In the rows, 128 means zero.
The same turns and mirrors carry the whole set onto itself and the rows of a family onto each other. Which other rows belong to the same family as each row named below? List them in the order they appear above.
These 32 rows form 4 families of 8 rows each.
Ruz: [145 144 107 102 121 139 138 121 143 132 150 156 105 141 155 150 164  72
 122 143 125 127 109 110 141 137 128 160]
bap: [106 126 121 119 135 119 161 136 112  92 114 124 150 130 109 120 119 151
 138 143 112  94 122 138 108 118 167  60]
vefif: [146 126 131 136 146 141 160 113 122 108 151 142 111 121 135 116 110 101
 136 132  74 104 135  99 143 134 119  89]
vutos: [151 138  99 122 133 159 107 132 144 134 155 135 153 114 143 101 129 120
 148 156 161  87 136 126 134 151 145 109]
vibo: [ 97 148 113  96  99 129 153 138 110 114 154 133 131 138 111 128 200 125
 150 162 104 103 137 134 148 144 135 129]
vuk: [116 136  91  95 109 103 128 144 138 112 119 146 162 155 133 149 183 122
 138 163 176 111 100 147 116 120 159 124]
ranen: [137 109  99 132 163 127 135 120 136 123  94 155 127 125 160 142  96 106
 121 143 142 105  85 107 119 122 140  92]
dal: [123 153 123  99  93 116 154 137 125  97 176 133 147 150 108 124 197 117
 151 151 108 111 149 138 139 132 139 119]
pamoz: [120 118 125  94 124 103 185 133 123 101 107 150 130 149 129 163 171 107
 132 127  89 132  94 110 130  98 121 111]
kolim: [164 113 108 135 158 113 136 118 150 107 115 155 143 138 157 137  93  99
 122 133 146 112  98 111 111 110 144  82]
Tidi: [103 131  94  82 116 104 146 137 143 103 124 142 156 151 147 146 169 115
 132 151 168 113  90 141  96 123 177 103]
Sezot: [145 128 118 102 124 130 129 118 133 145 161 145 125 145 162 151 161  74
 125 140 147 122 112  97 142 139 141 153]
botez: [159 131 128 148 139 138 143 119 119 117 147 146 118 124 122 119 123 109
 140 144  82 103 146 105 163 131 102 107]
Lepuv: [108 135 113 109 127  88 183 134 139  93 129 151 124 152 126 168 146  85
 137 135  90 137  90 102 137 108 119 106]
Ror: [108 123 122 110 122  82 183 125 118  86 116 154 121 162 127 164 164 105
 125 139  88 128 100 121 125 102 134 103]
rit: [144 103  92 120 157 131 137 120 153 120 100 168 144 134 159 148 116 100
 123 129 144 120  87 109 112 104 141  83]
dopav: [141 131  94  98 132 132 124 123 140 140 165 174 112 145 156 131 156  79
 123 152 142 140 121 106 130 127 134 152]
pum: [165 145 133 139 132 143 152 116 130 104 143 138 102 115 130 129 125  97
 138 137  75  89 138 104 133 129 119  94]
memut: [ 95 117  87  92 124 101 136 142 131 116 127 151 172 161 139 137 168 126
 134 159 175 127  99 142 126 124 159 117]
Tagi: [137 125 106 110 134 164 104 132 137 118 154 127 153 135 139  97 136 114
 146 164 158  82 132 146 139 157 142  89]
buve: [116 135 103 129 132 113 159 139 129  76 108 143 149 132 107 114 132 150
 148 153 102  92 123 149 117 114 138  58]
bak: [141 129 127 141 139 139 154 107 116 108 167 157 108 123 141 136 124 106
 141 142  84  89 151 107 137 141 106  96]
vibus: [124 138 115 121 122  79 185 125 125 102 117 161 122 140 129 168 156 109
 127 131  92 133 102 100 120  98 136 122]
Sutu: [117 159 129 112 100 112 151 135 109 101 169 120 131 142 109 118 177 123
 149 166 106  95 147 136 146 149 138 128]
posa: [141 114  94 117 151 128 142 122 158 117 118 162 150 123 159 156  96 105
 134 132 141 105  87  87 123 115 149  88]
zigun: [121 132 128 133 124 110 164 134 122  82 106 115 161 131 114 133 138 144
 149 143 109  76 114 139 128 126 145  60]
feg: [115 118 116 130 136 105 151 136 119  88 120 133 169 134 113 115 128 151
 151 151 126  87 126 136 117 118 149  50]
suvub: [152 126 108 122 129 154 107 123 124 129 140 138 149 125 142  99 147 138
 137 160 160  78 145 143 122 147 159 105]
Fotub: [155 136 102 111 121 124 128 122 150 129 154 164 123 146 159 146 174  73
 134 152 139 121 113 108 150 135 112 151]
ledom: [140 144  95 137 132 140 103 125 141 121 163 136 144 127 140 102 123 117
 141 169 161  84 141 136 128 155 158 101]
ser: [120 148 127 114 105 116 146 133 104 105 153 126 124 154 109 110 196 119
 138 163 109 109 148 157 136 139 130 123]
kob: [119 133  94  91 116 104 134 150 146 113 104 132 166 153 128 128 169 116
 132 152 168 127  85 139 122 111 172 116]

The rest of the family of ledom: bap, pamoz, pum, memut, posa, Fotub, ser
The rest of the family of Sezot: ranen, dal, Tagi, buve, bak, vibus, kob
The rest of the family of vefif: Ruz, vutos, vuk, Ror, rit, Sutu, feg

The same turns and mirrors carry the whole set onto itself and the rows of a family onto each other. Which other rows belong to the same family as each row named below? List them in the order they appear above.
These 36 rows form 6 families of 6 rows each.
Duku: [155  75  97 125 190 106 114 141 176]
sobit: [169 100 145 158 174 132 156 127 163]
fikas: [198  93 124 146 152 137  96 145 180]
kuro: [152 117 135 126 128 102 171 157 177]
vub: [188 105 139 126 160 134  94 138 162]
gagu: [135 105  98 137 143 107 170 159 171]
Pov: [176  91  88 138 157 143  94 158 179]
Dozuz: [200 111 136 130 146 136  99 151 165]
koset: [162 103  92  97 152 112 126 184 188]
kugu: [186 115 138 109 151 135  96 151 165]
zetu: [170  99 145 137 189 144 118 128 172]
Pon: [171  96 128 111 165 135  88 135 177]
gaped: [171  81 107 136 165 140  90 167 185]
bamem: [137  85 111 136 151 106 171 149 153]
ris: [146  87 109 144 142 107 175 156 155]
nabuk: [176  73  93 160 169 103 145 143 164]
buse: [173  87 105 128 156 140  92 177 187]
fotov: [187 110 125 109 137 139  99 163 185]
ber: [165  85 107 121 165 139  89 170 185]
gis: [172  99  87 123 152 143  96 166 182]
Zufi: [200 113 138 153 151 151 133 164 182]
Muvuz: [144 121 153 132 154  98 159 148 171]
rezap: [165 125 142  98 161 146 125 163 183]
livu: [140  97  97 154 149 106 170 152 168]
govev: [140  88  97  99 173  99 139 146 166]
Kudav: [194  83  89 158 155 113 129 171 182]
diseg: [161  98 135 162 143 102 169 139 171]
fomal: [153 112 153 152 158  98 158 141 169]
duk: [176 101  89 122 135 106 155 185 176]
mupiv: [158 120 150 146 142 100 164 158 174]
Niro: [135 101 139 127 158  99 161 129 169]
pidan: [144 120 148 103 167 130 154 142 168]
mabe: [164  93  90 123 164 142  92 153 178]
muka: [129  99 100 139 155 104 167 147 167]
kav: [138  91 110 129 143 108 174 159 155]
bokav: [181 123 140 137 138 137 168 167 174]

The rest of the family of vub: Dozuz, kugu, Muvuz, fomal, mupiv
The rest of the family of buse: gaped, bamem, ris, ber, kav
The rest of the family of Pov: gagu, gis, livu, mabe, muka
The rest of the family of Kudav: Duku, koset, nabuk, govev, duk

